In the rows, 128 means zero.
These are runs of 7 systems, one row a step. Runs of the same system follow the same rule from any start.
j177, seq 1 (8 x 26):
[[ 57 112 123 107 146 102 118 104 153 121 107 117 110  68 126  73 130 107
  126 138 119 134 145 171 148 124]
 [ 79  98 139 104 147 160 127 115 117 131 118  90  92 128 130 100 104 138
   78 126 130 104 165 187 149 116]
 [144 110 148 105 120 189 139 153 100 154 137 109 112 174 158 160 103 144
   83 110 127 106 160 137 120 114]
 [166 139 133 112  92 171 135 164 136 152 148 147 131 152 163 184 127 123
  137 110 125 138 133  80  79 115]
 [140 152 118 122  83 124 125 137 178 139 137 153 129  96 113 139 146 109
  180 125 131 161 113  74  79 115]
 [109 136 129 119  93 100 111 104 176 120 105 116 118  72  76  82 148 108
  164 141 139 143 114 114 136 108]
 [104 109 150 103 119 117 107 103 128 119  84  87 129  95 105  68 140 116
  117 142 129 105 135 156 190 101]
 [121 105 150  90 147 155 128 134  91 124 104 105 138 130 183 106 119 113
   97 135 116  90 157 172 173 109]]
j992, seq 2 (8 x 26):
[[187 132 147 150  33 135 104 135 135 136 125 153 136 103 144 168 164 132
  169 133 122 158  67  66 102 142]
 [143 154 106 172  75 105  98 129 159  89 121 150 133  89  68 101 113 107
  200 127 134 193 111  97 123 147]
 [ 89 141  95 161 168  84 116 110 143  84 113 124 131 114  45  59  89 110
  148 122 145 165 160 159 164 137]
 [ 83 115 125 125 224  88 136 102  96 119 115 108 138 141  98  85 118 139
   78 141 135  94 147 184 184 115]
 [132 106 150 108 202 118 149 117  74 156 135 135 142 150 179 155 163 161
   70 157 124  63  94 149 139 107]
 [177 130 144 130 122 136 144 136 104 153 158 165 136 146 198 207 171 162
  121 146 121 101  64  92  78 135]
 [167 139 114 172  58 128 121 142 149 131 152 161 120 137 136 190 145 148
  166 111 119 177  90  71  72 180]
 [113 125 101 182  57 105  93 130 160 121 116 127 123 111  63 116 115 124
  157  94 122 217 141 103 137 182]]
j54, seq 3 (8 x 26):
[[100 105 157  94  95 207  93 156 102 137 120 132 111  73 158  99  77  97
  124 136 121 157 156 150 127  65]
 [130 123 140  99  59 189 101 176 137 175 118 128 134 116 122 136  97  90
  134  94 120 188 175  81 122  87]
 [146 125 132 114  38 111 108 153 165 173  96 124 158 116 124 151 173  94
  153  95 104 183 144  51 142 139]
 [120 113 141 127  60  73 104 114 162 146  95 135 144  56 163 132 206 110
  160 140  99 157  84  92 141 160]
 [ 86 110 145 126  93 119  99  99 151 114 121 150  96  19 160  98 155 119
  159 171 119 142  74 150 108 127]
 [ 81 120 142 109  93 179  98 113 153 107 130 122  71  46 107  71  89 111
  151 153 142 147 128 163 100  79]
 [118 128 142  94  69 188 102 143 151 123  99  91 115 104  75  70  78  83
  146 112 140 156 187 128 150  72]
 [150 124 146  87  58 147 106 167 129 145  73 102 173 127 135 102 128  67
  144 100 105 155 183  92 196 102]]
j420, seq 4, 8 rows:
[[169 152 116 133 133 124 138 155 120 136 135 143 165 172 117 152 121 114
  144 106 128 143 145  89 128 126]
 [127 128 121 122 136  98 136 134 134 170 119 112 151 168 110 152 162 133
  100 104 119 134 145  92 145 137]
 [ 86 105 131 125 138  94 127 108 143 167 127 117 111 118 125 141 173 153
   89 132 122 125 112 126 125 142]
 [ 95 118 130 141 140 128 125  98 138 124 148 138  84  89 127 125 133 156
  120 156 135 121  88 153  90 128]
 [142 143 123 154 139 151 129 117 120  78 150 144 102 117 110 114  89 142
  150 147 149 120 103 157  98 129]
 [179 150 121 155 138 133 131 136  98  77 122 134 156 162 108 113  93 123
  152 127 142 120 132 136 153 136]
 [156 133 123 134 145  94 127 144  98 129 106 133 183 158 140 131 139 113
  133 111 114 134 140 110 179 143]
 [108 119 121 116 149  87 134 143 125 174 125 147 162 124 168 154 171 118
  114 119  99 146 133 101 142 145]]
j177, seq 5, 8 rows:
[[165 117 164 110  98 153 110 136  99 147 111 115 143 129 124 131 143 134
  114 142 132 110 105 106 151  86]
 [161 141 145 105 124 140 127 139 115 115 121 150 159 103 175 123 130 100
  161 149 125 110 109 117 130  92]
 [121 151 112 110 133 125 145 129 157  85 127 139 129 106 159 105 115  90
  177 134 123 120 147 145 115 132]
 [ 91 129 106 119 119 117 143 119 169 106 115 100 105 133 120 102 119 116
  133 104 123 133 179 155 138 164]
 [ 96  97 128 119 105 127 124 130 133 164 113  93 111 149 125 136 137 143
   83 100 113 139 162 135 149 153]
 [116  99 147 117 112 148 110 146 103 186 132 133 127 124 153 167 141 143
   86 124 115 146 121 107 122 113]
 [136 130 143 118 122 160 115 141 116 149 154 164 122  96 136 148 121 128
  134 149 136 142  97 105  80  79]
 [150 157 132 120 118 153 127 123 153 101 138 137 118 102  85 101 109 113
  170 147 154 120 112 117  96  82]]
j845, seq 6 (8 x 26):
[[ 75 101 127 134 147 104 115 112 111 113 117 136 121  79 179 106 129 127
  114 143 105 134 122 182 153 157]
 [ 92  82 132 153 113 144  94 139  85 148 131 141 114 105 167 141 110 146
   88 122 101 176 127 157 143 160]
 [132 103 138 138  77 168 101 159 107 175 135 132 120 143 132 167 112 141
   97  98 116 179 145 102 118 133]
 [150 139 136  99  79 160 131 150 159 174 131 109 125 157  94 155 137 122
  124 100 139 140 153  69 102  94]
 [138 161 128  75 123 131 159 117 191 140 121  95 117 145  82 113 156 107
  147 128 156  86 144  94 106  79]
 [108 145 131  86 164 110 157  88 170  94 115  96 110 109 111  74 144 115
  141 155 148  57 129 163 133  98]
 [ 94 109 135 121 165 117 126  97 104  80 111 115 115  89 168  77 118 130
  119 157 122  85 120 209 167 139]
 [104  83 139 150 128 143  97 141  59 109 112 142 132 100 208 120  95 131
  101 133  91 151 132 188 172 167]]
j87, seq 7, 8 rows:
[[123 152 129 109 117 122 125 126 172 145 147 162 122  71 110 129 152 112
  170 155 143 145  94  85  71  80]
 [109 144 128 125 121 162 141  99 172  81 150 117  63 102 105 100 101 139
  151 149 155 103 121 167  68 117]
 [122 113 132 134 123 148 140 103 117  68 115  87  94 144 153  98 104 144
  114 129 128  81 148 206 159 169]
 [123  97 133 132 144 105 119 142  74 123  97 124 167 136 196 126 132 119
  104 117  88 129 149 159 199 171]
 [101 118 117 126 157 102 109 171  97 182 130 174 182 112 157 151 130  99
  117 112 102 198 148  89 146 120]
 [116 146 113 123 127 148 122 154 154 181 159 151 121 128  70 152 110 119
  131 106 143 186 147  70  72  87]
 [154 144 135 124  81 171 137 111 172 128 136  84  81 164  44 128 124 153
  127 119 165 106 131 106  89 105]
 [172 124 163 117  74 135 132  91 137  92  94  71 107 141 119 107 164 151
  128 149 144  50  91 145 162 130]]
j845, seq 8 (8 x 26):
[[189 151 122 148 154 145 149 152  90  93 158 177 153 157 190 171 109 132
  152 139 124 109 102 127  99 142]
 [156 163  91 160 125 111 152 144 147  85 153 173 141 144 161 153 110 115
  186 111 117 156 134 116  86 184]
 [125 150  87 178 115  71 129 118 168 103 134 145 132 128  87 129 138 128
  170 110 124 179 119 103 116 189]
 [129 129 119 179 128  70 105 101 132 132 124 137 138 118  40 118 156 152
  133 137 144 160  78  94 141 141]
 [161 129 144 155 158 115 106 115  87 143 141 149 145 128  64 127 135 160
  113 161 156 122  60 101 129  82]
 [184 153 137 139 186 153 132 139  76 114 160 163 149 152 115 140  98 146
  127 157 156  97  90 122 107  74]
 [179 167 107 143 181 141 165 146 105  72 158 159 151 180 151 142  86 125
  159 131 141  98 132 137 107 134]
 [160 159  90 160 144  83 160 129 139  66 131 147 154 166 158 136 124 118
  174 113 117 124 136 137 128 201]]
j992, seq 9, 8 rows:
[[ 83 117 116 150 125 161 108 144 134 170 178 172  86  99 117 165  99 151
  114 121 130 194 119 117  52 119]
 [129 121 128 156  91 177 101 140 125 157 139 106  97 165  28 134  86 155
   97  99 154 176 150 102 115 104]
 [163 120 151 121  79 137 101 121 118 130  75  63 147 160  48  87 128 123
  112 112 140 115 148 111 206 102]
 [158 136 156  87 127  94 125 111 124  98  73 103 178  99 140  71 167  89
  157 158 125  72 113 130 205  91]
 [136 164 122  97 191  90 164 111 145  78 136 166 146  83 193 108 152 100
  181 175 133  72  89 152 105 111]
 [112 155  90 148 194 121 179 119 148  92 190 175  95 140 181 163 113 151
  143 139 134 110 118 164  40 174]
 [100 104  99 177 123 149 140 139 122 138 165 132  79 184 154 189  99 181
   83  86 117 163 158 154  83 217]
 [105  69 139 152  57 158  78 159  89 191 109 107 119 146 127 159 116 148
   68  83  90 203 161 114 166 167]]
j420, seq 10:
[[151 130 139  67 114 212 161 165 123 133 135 103 115 176 194 151  90 107
  116 102 122  87 192 146 108 103]
 [170 110 160  90  24 177 132 135 143 144  94  68 111 165 173 159 161 132
  110 103 114  91 146 111 142 141]
 [130 102 163 111   4 136  91 116 169 152  83  87 106  74 121 121 184 124
  140 126 116 148 107  99 141 133]
 [ 84 127 136 118  73 133  84 115 172 133 109 124 103  35  68  67 125  96
  163 141 138 184 126 115 122  83]
 [ 88 144 120  98 160 164 120 132 146 105 124 120 116  93  67  54  57  84
  148 132 154 148 184 158 129  54]
 [126 134 136  74 168 175 149 141 105 101 109  89 140 156 141  78  74  92
  113 121 135  77 208 180 171  79]
 [152 113 158  66 102 158 148 143 111 120  85  92 150 145 237 127 147  99
  115 125  99  66 159 157 179 131]
 [141 108 153  85  30 149 125 144 160 146 100 120 128  85 242 159 178  94
  154 119  86 129 126 105 121 155]]
j54, seq 11:
[[115 114 117 159 129 127 103 149 101 139 134 147 139 132 102 132 103 133
  116 111 120 185 140 121 144 142]
 [126 128 129 142 147  98 111 134 112 163 126 147 155 124  91 135 142 131
  119 131 131 158 109  90 142 106]
 [138 140 137 111 146 101 134 114 140 151 130 136 142 114 112 134 170 133
  133 153 138 103  87  95 117  93]
 [136 144 139  99 126 127 153 102 163 111 131 119 110 115 147 125 157 130
  143 152 141  75 104 132  96 110]
 [126 133 123 113 109 156 149 114 157  83 131 106  90 131 152 113 111 126
  145 130 132  93 146 168 110 149]
 [120 117 114 139 108 156 123 137 119  91 115 110 112 145 136 109  82 121
  129 103 120 144 179 171 150 167]
 [119 107 121 152 134 130 101 158  81 142 116 136 156 143 122 123  95 122
  106 103 107 179 166 133 178 148]
 [126 114 133 139 152 108 104 153  85 185 129 160 174 125 125 152 141 128
  103 127 116 171 118  90 149 107]]
j718, seq 12:
[[116 150 101 134 164  93 148 126 159 139 146 142 138 143  95 140 135 121
  139 116 139 141 138 104 103 134]
 [105 144 113 130 162  89 147  98 163 117 134 122 117 124  86 110 146 138
  133 138 144 111 115 133 115 130]
 [122 128 132 144 149 111 129  94 124  99 128 124 109 111 116 110 138 150
  128 157 141  93  90 160 129 133]
 [147 120 135 157 141 130 121 116  88  91 132 143 129 120 155 126 117 150
  125 150 127 110  94 163 139 150]
 [149 124 120 159 137 123 126 145  82 113 135 155 150 149 170 155 115 138
  124 119 113 142 121 137 140 167]
 [130 129 108 141 144 102 138 150 121 149 138 153 154 160 151 166 140 131
  119 102 108 156 143 104 125 169]
 [107 135 103 125 151  91 148 126 158 164 146 142 129 143 119 159 159 135
  121 115 127 146 131  95  95 144]
 [103 141 114 129 157 107 144 105 167 139 153 135 104 117  88 133 148 148
  127 141 147 121 108 121  82 118]]
j87, seq 13, 8 rows:
[[113 154 126  97 113 148 126 130 172 126 139 140 113  78 101 103 115  95
  169 140 146 145 134 109  82  72]
 [114 136 129  99 112 174 148 111 166  92 130  90  77 127 114  95  99 123
  138 129 147  91 158 169 104 114]
 [123 105 146 105 105 152 138 118 116 104 101  83 109 142 180 113 128 132
  101 125 114  80 155 178 167 153]
 [118  93 149 115 114 130 105 156  84 151 102 133 158 108 206 135 138 107
  107 128  90 144 135 136 178 140]
 [106 118 131 123 118 139  94 166 108 172 133 170 153  83 144 138 110  97
  131 121 110 199 140  98 124  98]
 [122 143 123 123 101 171 112 149 153 140 139 131 111 118  66 117  87 111
  143 112 147 177 160 103  95  85]
 [151 140 139 105  82 165 136 117 161 114 107  71 102 160  72  99 118 125
  130 117 154  98 156 123 136 104]
 [152 117 160  83  92 129 135 111 133 117  85  79 133 129 152 104 167 120
  127 140 127  64 124 138 173 115]]
j718, seq 14:
[[118  99 148 111 121 155 114 140  90 155 115 113 129 132 149 130 121 133
   88 123 116 130 147 143 157 119]
 [147 119 147  98 109 157 126 151 116 163 124 122 137 149 147 156 138 129
  105 120 124 118 137 103 128 101]
 [152 144 132  95  94 153 139 145 158 145 130 125 130 140 128 145 135 114
  148 117 130 127 138  88  98 102]
 [127 147 121 112  94 140 131 127 175 115 124 118 109 113  97 108 123 105
  163 124 142 138 143 115 105 112]
 [106 127 130 126 101 130 111 112 151 104 106 109 106  97  91  81 114 112
  144 132 136 138 138 149 147 122]
 [112 103 147 126 113 136  98 121  99 115  97 108 125  95 126  88 118 125
  114 140 122 127 128 163 180 117]
 [132  98 153 111 122 151 109 145  81 140 106 123 147 118 175 125 126 118
  101 135 111 121 130 143 172 114]
 [146 125 139  94 117 156 136 160 113 153 123 133 146 146 188 156 131 112
  118 115 108 122 151 112 127 117]]

Name the system that made each run.
seq 15 (2 x 26):
[[132 135 102 164 198 124 130 141  74  96 126 118 155 198  72  99  60 136
  100 104 137 135 179 164 187 137]
 [144 100 144 124 190 106 125 144  40 150 109 131 187 168 182 143 140 137
   67 131 101 104 131 146 205 133]]
 => j420
seq 16:
[[179 122 159 115  52 227 126 135 127 127 142 102  79 157 128 155 101 156
  119 123 148  97 124 122  84 101]
 [174 158 137  91  59 189 135 144 162  86 106 102 123 131 114  98  96  81
  181 120 143 110 169 117 125  88]]
 => j845
seq 17:
[[157 145 131 115 124 162 138 157 135 195 173 159 124 159 112 205 135 145
  117 114 144 151 115  57  49  86]
 [167 149 122 130  40 139 133 126 191 144 122  89 109 170  51 153 154 139
  144  93 145 141 133  60 101 140]]
 => j992
seq 18:
[[127 120 160 108  88 136 117  89 144  83 114 131  98  40 186 100 158 123
  166 181 128  87  63 164 111 119]
 [103 131 131 115  99 205 118 129 141  73 141 135  72  67 152  83  60 105
  167 149 140 135 145 182  84 104]]
 => j54
seq 19:
[[158 162 123 125 151 151 148 104 144  92 135  90 112 179  33  94  97 142
  134 129 176  81 140 134 124  87]
 [185 142 144 141  92 107 127  93 129  65  85  87 141 142  81  84 148 134
  157 147 149  76  97 134 184 136]]
 => j718
seq 20 (2 x 26):
[[162 148 143 103  90 131 102 147 133 109  95 138 174  83 117  86 121  66
  188 139 127 146 130  96 164  75]
 [124 177 104  97 180  99 158 122 168  86 130 142 150 108 105  81 116  77
  188 141 147 111 150 129 118  89]]
 => j992
seq 21, 2 rows:
[[124 118 125 158 158  48 128  89 124 130 102 102 148 150  83 120 182 160
   98 135 129 104  96 129 181 166]
 [155 103 160 145 135 104 110 106  80 141 128 148 141 103 157 149 176 169
  108 175 124  96  36 123 136 122]]
 => j845
seq 22, 2 rows:
[[134 124 158  53 141 185 140 158 104 136 122 129 142 107 219 118 110  81
  124 142 114  87 160 150 130  64]
 [149 137 130  73  90 206 165 154 150 116 128  92 107 176 185 146  94 105
  132  97 128  89 202 146 108 122]]
 => j718
seq 23:
[[ 84 154 109 110 233 117 164 118 144 132 183 178 108  98 153 137 125 132
  129 163 147 109 108 147  48  93]
 [125 129 113 151 155 163 165 119 140 137 185 126  65 190 117 187 113 193
   87 117 149 105 124 139  43 157]]
 => j992
seq 24, 2 rows:
[[ 90 137 111 157 132  90 116  97 179 163 161 148  99  91  38 138 157 155
  138 141 153 172  80  84  67 118]
 [132 133 136 160 153 143 110  86 122 125 153 116  85 132   5 106 106 181
  102 158 182 111  79 132 102  75]]
 => j845
seq 25:
[[153 135 132 115 108 155 115 152 112 135 112 122 154 146 101 118 103 107
  133 110 131 149 160 104 154  96]
 [126 123 143  88 126 123 127 140 128 164 103 106 153 140 119 118 150 111
  106 116 124 119 157 105 165  93]]
 => j420
seq 26 (2 x 26):
[[159 124 138 137 121  93 123 127 111 155 118 128 158 146 123 155 173 145
  115 127 124 119  92  90 146 134]
 [143 139 131 135 135 101 122 118 134 138 139 161 140  99 117 142 160 136
  148 152 137 130  71  95 102 108]]
 => j87
seq 27:
[[168 135 113 166 170 142 160 131  93 124 172 141 117 213 138 189 110 184
   95 119 137 106 115 129  89 167]
 [157 109 121 161  76 111 124 145 112 155 117 117 143 187 152 191 162 158
   98  88  97 156 130  97 149 204]]
 => j992
seq 28, 2 rows:
[[151 107 167 111  84 118  98 120 101 108  82 121 157  71 181  97 162 104
  152 162 109 107  84 141 188 120]
 [ 93 130 130 109 154 119 107 142 118 114 123 177 155  39 180  88 112  74
  167 158 111 158 125 143 133  93]]
 => j87
seq 29 (2 x 26):
[[127 107 155  99  98 145 113 134 113 131  94 111 136  99 168 107 139 111
  122 139 113 115 132 139 164 114]
 [135 140 139  99 131 149 126 143 124 117 130 156 141  88 169 118 118  99
  154 150 127 123 122 126 113  89]]
 => j992
seq 30:
[[158 121 138 113  72 143 138 145 134 123 107 107 135 157 179 151 144 119
  129 106 108 118 149 118 144 162]
 [131 112 125 158  86 122 115 142 113 118 123 149 133 117 185 155 133 133
  135 115  99 164 119 130 131 190]]
 => j54
